In the rows, zero is written as 128.
Where one turn sends some rows of the set: a few examples, then the rows asked:
gudud: [117 100 116 162 154 146 144 127 143 134 169 109 147]
Fazis: [124 172 134 148 110 135 116 137 115 139 139 119 132]
Mepu: [130 125 120 131 122 159 148  89 167 138 120 128 125]
Tatup: [106 129 114 160 172 150 129 134 143 127 142 125 162]
neve: [138 120  99 144 137 141 148 108  93 138 167  98 120]
lilom: [123 160 135 139 122 167 120 121 159 137 135 121 116]
Sakog: [130 123 113 149 120 155 142  95 173 128 122 136 117]
mab: [145  94 109 148 139 121 136 141 137 131 171 116 125]
Baram: [151 118 102 137 150 110 116 158 135 123 147 137 124]
tem: [ 98 160 121 135 116 123 125 148 102 132 120 117 115]
Sisi: [110 123 120 110 155 142 110 149 127 170 140 123 132]
Nar: [134 144 111 164 102 104 133 119 102 131 128 130 142]
fumu: [111 123  92 160 159 153 158  98 105 128 135 108 137]
besun: [119 162 140 128 124 168 129 123 149 144 121 113 123]
gezu: [127 139 105 144 170 126 112 153 138 121 130 143 148]
sos: [132 151  95 121 164 141 116 124 126 117 131 143  96]
Gen: [136 113  99 165 109 115 150  94 137 124 119 140 131]
kibi: [113 169 139 138 112 127 124 138 108 137 125 118 126]
befe: [112 156 122 123 127 171 131 137 139 145 113 102 124]
kazup: [123 139 118 149 103  95 137 113 100 128 125 137 131]
faf: [108 141  90 145 176 154 137 107 124 115 115 136 121]
kifab: [105 103 111 112 161 149 120 126 152 162 134 135 128]
pafud: [127 124 104 119 123 171 144  93 160 145 126 120 137]
Pora: [126 107  92 128 110 124 147  80 137 132 141 147 134]
Kigo: [106  87 101 135 146 106 134 132 109 158 131 130 138]
gimod: [102  81 100 129 156 128 136 116 139 156 128 141 133]
vol: [133 109 106 144 109 115 154  82 137 129 123 144 130]
Samin: [110 112 114 124 144 116 118 153 101 167 137 120 138]
vopab: [107 128 104 140 105  94 135 113 101 124 137 144 122]
salo: [150 138  99 119 142 133 124 125 107 131 164 122  95]

Tatup moves to Baram
gimod moves to Sisi
neve moves to faf
And these:
Nar moves to Sakog
besun moves to kazup
Pora moves to befe

Where one turn sends some rows of the set: a few examples, then the rows asked:
lom: [ 97 129 187 116  87 113  84 136  91 173 170 135 123 117 148 130 111 120
 102 158 141 138 140 108 165 109 120 150 160 150 159 131 142 105]
Tuzi: [125 134 131 125 118 123 114 124 129 156 109 114 169  87 150 144 112 138
 111 148 113 111 119 127 153 111  88 115 103 167 147 113 154 125]
Siz: [ 89 125 178 124 103 113  99 147  97 158 139 162 108 128 138 117 108  95
 129 143 147 118 144 102 176  96 118 137 166 117 147 139 134  97]
Neduk: [128 136 169 108 117  95 120 126 106 124 161 129 120 137 136 132 103 120
 109 128 123 128 169 131 155 130 108 125 172 107 102 122 125  87]
bisu: [105 145 128 113 135 141 119 123 130 149 118 124 155 100 135 126 115 129
 132 124 124 113 104 125 156  95  97  99  98 139 143 123 163 110]
kipe: [112 130 144 100 147 126 122 117  41 167 121 130  94 109 121 139 115 130
  99 132 161 151 128 114 153 134 137 103 133 133 132 143 149 141]
lazub: [114 143 145  94 145 125 119 153 113 160 116 118 165 102 136 132 107 106
 115 134 111 131 109 122 149 108 119  89 109 133 153 120 176 107]
Gez: [118 141 145 114 122 115 124 121 106 143 176 144 101 138 154 125 123 122
  95 145 123 131 144 116 162 123  77 131 172 116  94 123 143  95]
buf: [120 115 117 135 126 141 139 154 112 153 108 132  75 152 141 131 112 144
 121 148 135 112 119 116 138 133 104 160 100 154 151 116 135  99]
daba: [139 146 175 118  97 101  96 135 100 148 162 143 139 136 149 113 114 117
 132 146 121 156 148 117 171 116 149 152 166 139 155 131 135  99]
moz: [150 128 131  99 140 121 110 149  95 167 123 121  91 129 152 127 102 117
 101 174 105 148 152 123 133 150 161 102 117 126 168 112 147  99]
zako: [118 123 164 138 104 123  73  99 102 166 174 158 130 126 153 124 116 131
 129 152 159 127 144 115 178 108 122 135 150 136 135 139 123 111]
banuv: [103 148 153 138  87 107 109 114 104 138 147 174 122 117 161 113 111 129
 125 152 125 133 156 106 176  93 123 138 164 136 155 129 124  99]
ros: [100 139 128 115 129 136 125 110 105 148 135 138  76 127 146 126 103 157
 108 141 129 143 121 108 138 116 142  92  95 142 172 128 128  80]
Gali: [127 150 124 116 137 133 137 133 119 138 106 129 175 117 144 127 110 131
 129 126 107 127 116 127 150 105 104 118 104 146 141 111 164 113]
zake: [123 129 163 114 110  81 123 149 129 141 185 124 107 129 144 141 119 122
  95 147 128 130 132 120 157 134 106 124 178 127 119 126 142  85]
vev: [128 129 124 109 153 149 134 139  81 153 123 141  99 165 141 124  99 138
 117 137 129 144 137 121 128 134 145 125  95 125 148 115 141  90]
pevez: [118 133 150 121 111  95 121 112 118 126 179 140 124 126 145 139 104 142
 102 140 133 120 167 134 152 127 105 120 164 113 107 115 126  92]
buri: [117 134 149 123 102 125  90 137 133 130  62 139  89 140 147 138 116 107
 114 134 119 126 139 107 151 152 109 107 115 147 135 128 163 150]
fakef: [149 123 125 130 122 104 125 122  92 139 109 116 103 104 108 132 118 141
 143 132 160 118 147 145 161 147 139 142 138 138 135 131 133 154]
lidep: [152 118 142 111 114 130  86 137 112 178 119  88  72 114 142 127 116 124
 111 173 114 126 141 127 146 152 121 136 112 158 158 120 137 114]
kelu: [136 124 123 128 140 136 115 141 128 165 108 126 164 109 148 141 120 121
 126 145 127 101 108 127 159 115  81 119 105 148 129 118 161 129]
fale: [154 124 117 130 126  85 123 118  89 148 120 137 105  86 135 143 117 140
 117 159 151 131 150 135 162 148 160 103 148 136 149 131 136 152]
mogod: [ 94 134 151 120 113 132  90 109 122 129 107 150 115 146 146 152 102 148
  98 123 146 141 132 110 132 146 136  85  90 149 142 124 162 139]
Duso: [123 132 125 109 131 119 122 130  57 172 105 129  76  88 135 131 127 114
  97 164 139 135 140 114 164 138 114 119 152 137 134 134 159 156]
midu: [113 145 154 111 113  95 124 133 125 135 175 135  91 127 146 125 122 115
 102 142 119 130 136 114 167 119  95 116 180 114 112 130 142  83]
faku: [107 130 152 132 100 116 116 147  85 162 155 172 136 138 164 127 109 123
 104 168 134 130 156 110 160 112 112 170 162 140 148 114 147 112]
fas: [116 125 144 118 136 120 136 118  65 143 114 124 100 121 102 135 113 145
 133 106 174 133 125 128 156 131 137 132 125 139 131 146 134 136]
vusop: [122 120 144 119 134 111 117 159 118 165  94 125 164  90 152 155 107 105
 103 154 115 109 115 115 155 114  99  91 117 148 151 120 156 119]
zop: [130 138 143 115  98 113  79 139 156 132 101 122 101 131 141 136 117 120
 118 144 122 134 138 125 143 162 141 106 114 148 152 118 178 149]
molup: [131 124 137 127 111 138 108 107 119 150 132 102  87 130 134 130 108 169
 124 139 136 127 129 130 139 136 125 143  88 167 156 123 118 101]
lodef: [116 144 118 121 107 107 139 132  89 151 109 119  67  86 125 123 135 135
 115 148 138 130 122 118 167 129 107 145 151 159 147 135 157 147]
mur: [128 141 145 113 144 119 124 135 115 145  96 132 167 108 147 137 109 111
 123 125 109 132 107 112 161 103 118  75 111 136 145 132 148 103]
gof: [111 141 127 124 114 120  91 123 141 131  96 163  93 132 163 140 116 122
 103 151 124 136 134 104 146 148 135  70 112 135 148 124 173 142]
fol: [122 143 143 103 120 135  83 124 112 140  92 143 114 145 151 137 107 117
  98 142 119 145 158 118 135 160 134  95 107 132 134 113 180 152]
gimek: [119 119 152 129 113  85 128 138 125 137 183 143 121 132 151 152 110 137
  91 150 141 117 147 125 152 134 100 128 170 125 112 118 131  92]
Zadol: [126 119 140 115 139 128 103 125  93 162  96 139  68 118 154 133 101 113
 108 162 124 129 143 103 153 128 137  71 114 123 156 136 116  92]
vivi: [152 125 149 114 141 120  97 138 120 173 111 108 169  98 151 147 117 109
 114 148 115 126 106 122 161 122 108  90 111 154 139 128 156 122]
davev: [126 122 184 116 116  96 114 129 101 138 153 125 114 138 141 145 108 116
  97 129 131 128 150 116 161 129  90 124 172 122  96 136 115  88]
sen: [116 137 155 114 116 134  87 132  92 164 168 154 128 141 140 102 115 107
 137 150 144 129 158 125 168 112 126 162 156 111 132 121 154 111]
pavi: [113 148 121 117 118 100 162 139  87 140 134 129  89 109 123 131 128 153
 114 130 145 152 102 118 154 129 141 139 141 161 162 136 161 129]
tomo: [108 142 158 117  97 132  91 125 137 134 102 122  96 147 142 141 122 137
 107 122 129 148 109 106 143 152 115 118 100 174 143 131 171 143]
bufa: [110 140 131 117 124 137 110 139 122 138 111 160 109 166 158 144 120 134
  95 135 132 154 115 103 132 154 129 107 101 151 140 118 188 142]
gisiz: [110 123 147 129 108 118 107 151 144 123  90 143 111 161 136 153 109 132
 118 122 146 125 123 116 133 157 129 122 101 153 143 121 167 143]
Tikud: [147 100 130 142 116 110 114 150 120 154  84 128  73 122 151 144 105 124
 120 170 126 101 145 117 151 143 120 123 118 146 157 122 109 109]
fam: [136 112 172 145 111 101 103 147  97 159 146 171 138 152 159 135 113 111
 130 149 151 130 136 107 176 115 129 148 164 133 136 139 119 105]
Sugip: [124 127 168 115 117 112 110 115  98 150 175 126 110 138 151 142 118 129
  87 141 133 134 142 116 160 131  78 131 165 134  91 131 128  96]
rarep: [129 133 116 123 137  86 153 135  76 145 134 155 106 107 140 145 117 147
 102 147 151 154 120 117 153 137 166  99 144 142 162 134 150 134]

lom moves to faku
buri moves to tomo
And these:
pevez moves to Neduk
moz moves to Tikud
mur moves to vivi
fakef moves to fas

